[[ 27  15 -36  37  12]
 [-38  16  10 -13 -17]
 [ -3  19 -23  41 -39]
 [ 14 -46  37  23  -2]]
->
[[ 14 -46  37  23  -2]
 [ 27  15 -36  37  12]
 [-38  16  10 -13 -17]
 [ -3  19 -23  41 -39]]

[[ 20  29 -47  19 -39  16  38 -27  26  19   1 -14]
 [ -9 -25  43 -17  38 -26 -47  19  -5 -20   1  17]
 [-29 -38  15  36 -23 -22 -14   8  35 -37 -22 -36]
 [ 22  33   3  16  36 -23 -22  31 -38  40 -29   2]
 [-21   8 -43  41  12 -26  27  24  -2  10 -30 -52]]
->
[[-29 -38  15  36 -23 -22 -14   8  35 -37 -22 -36]
 [ -9 -25  43 -17  38 -26 -47  19  -5 -20   1  17]
 [-21   8 -43  41  12 -26  27  24  -2  10 -30 -52]
 [ 20  29 -47  19 -39  16  38 -27  26  19   1 -14]
 [ 22  33   3  16  36 -23 -22  31 -38  40 -29   2]]

[[  5  28  -5   5   7  13 -22 -16 -19 -44 -46 -19 -21 -32]
 [  5  -8  19 -45 -30  23 -18  23   8  19 -46  11 -12  -7]]
->
[[  5  -8  19 -45 -30  23 -18  23   8  19 -46  11 -12  -7]
 [  5  28  -5   5   7  13 -22 -16 -19 -44 -46 -19 -21 -32]]

[[-47  30  25   5  32]
 [  7  15  20 -38 -21]
 [-35  17  24   4  25]
 [-16  -1 -14  25  26]
 [ 30 -41  30 -11 -34]]
->
[[ 30 -41  30 -11 -34]
 [-16  -1 -14  25  26]
 [  7  15  20 -38 -21]
 [-35  17  24   4  25]
 [-47  30  25   5  32]]

[[-21   8  30  20 -21 -18   4]
 [-27  16   6  12 -15  22  30]
 [-11 -30  -5  31  -4 -23 -10]
 [ 10 -27  27  28 -40 -34  21]
 [-23  -8   1  34 -11 -16   0]
 [-14 -11  24  16   7   3   2]
 [-19 -36  -9  53 -41 -30  -2]
 [-35   6  38  28   2   8  18]
 [ -7  10  -4  -5  14  16   3]
 [-38  32  -1  25   7  -7 -11]
 [ 24   5  15 -33  -7  16  11]]
->
[[-19 -36  -9  53 -41 -30  -2]
 [-11 -30  -5  31  -4 -23 -10]
 [ 10 -27  27  28 -40 -34  21]
 [-14 -11  24  16   7   3   2]
 [-23  -8   1  34 -11 -16   0]
 [ 24   5  15 -33  -7  16  11]
 [-35   6  38  28   2   8  18]
 [-21   8  30  20 -21 -18   4]
 [ -7  10  -4  -5  14  16   3]
 [-27  16   6  12 -15  22  30]
 [-38  32  -1  25   7  -7 -11]]

[[  3 -20 -11   6   6 -18  10  -6   7 -33  13  14  28  12   4 -10]
 [  8  14  17 -26  -9  -3  -2   1   2   4   1   5   3 -51  -9  21]
 [-19 -11   5  -7  25 -11  -7 -32   6 -15 -16   8 -15  30  -9 -17]
 [ 20  -8  19  -1 -11 -16 -13 -20 -13 -22  -3  36  15  37  -4 -10]]
->
[[  3 -20 -11   6   6 -18  10  -6   7 -33  13  14  28  12   4 -10]
 [-19 -11   5  -7  25 -11  -7 -32   6 -15 -16   8 -15  30  -9 -17]
 [ 20  -8  19  -1 -11 -16 -13 -20 -13 -22  -3  36  15  37  -4 -10]
 [  8  14  17 -26  -9  -3  -2   1   2   4   1   5   3 -51  -9  21]]

[[ 11 -27  31  17 -31   1  -8  13   2 -11  -1 -34]
 [-10 -28  -8   7  27  30   1  12  -6  25  26 -22]
 [-26   0 -16  13  14   7 -13 -14  17 -33  16 -42]]
->
[[-10 -28  -8   7  27  30   1  12  -6  25  26 -22]
 [ 11 -27  31  17 -31   1  -8  13   2 -11  -1 -34]
 [-26   0 -16  13  14   7 -13 -14  17 -33  16 -42]]

[[ 40  39 -22 -11   7  -9  -9 -12 -11 -24  -2  -4   7  -1  -1  -6]
 [  0  -1 -18 -15  18  24   8  -6   5  -6  34 -30 -30  30   0  13]]
->
[[  0  -1 -18 -15  18  24   8  -6   5  -6  34 -30 -30  30   0  13]
 [ 40  39 -22 -11   7  -9  -9 -12 -11 -24  -2  -4   7  -1  -1  -6]]

[[-13  -5   2   2 -16   1  -3]
 [ 18  17   2  -5  17  -4  -6]
 [-15 -11   1   2 -42   0 -17]
 [ 12   9  -2  -2  17  -1   4]]
->
[[-15 -11   1   2 -42   0 -17]
 [-13  -5   2   2 -16   1  -3]
 [ 12   9  -2  -2  17  -1   4]
 [ 18  17   2  -5  17  -4  -6]]
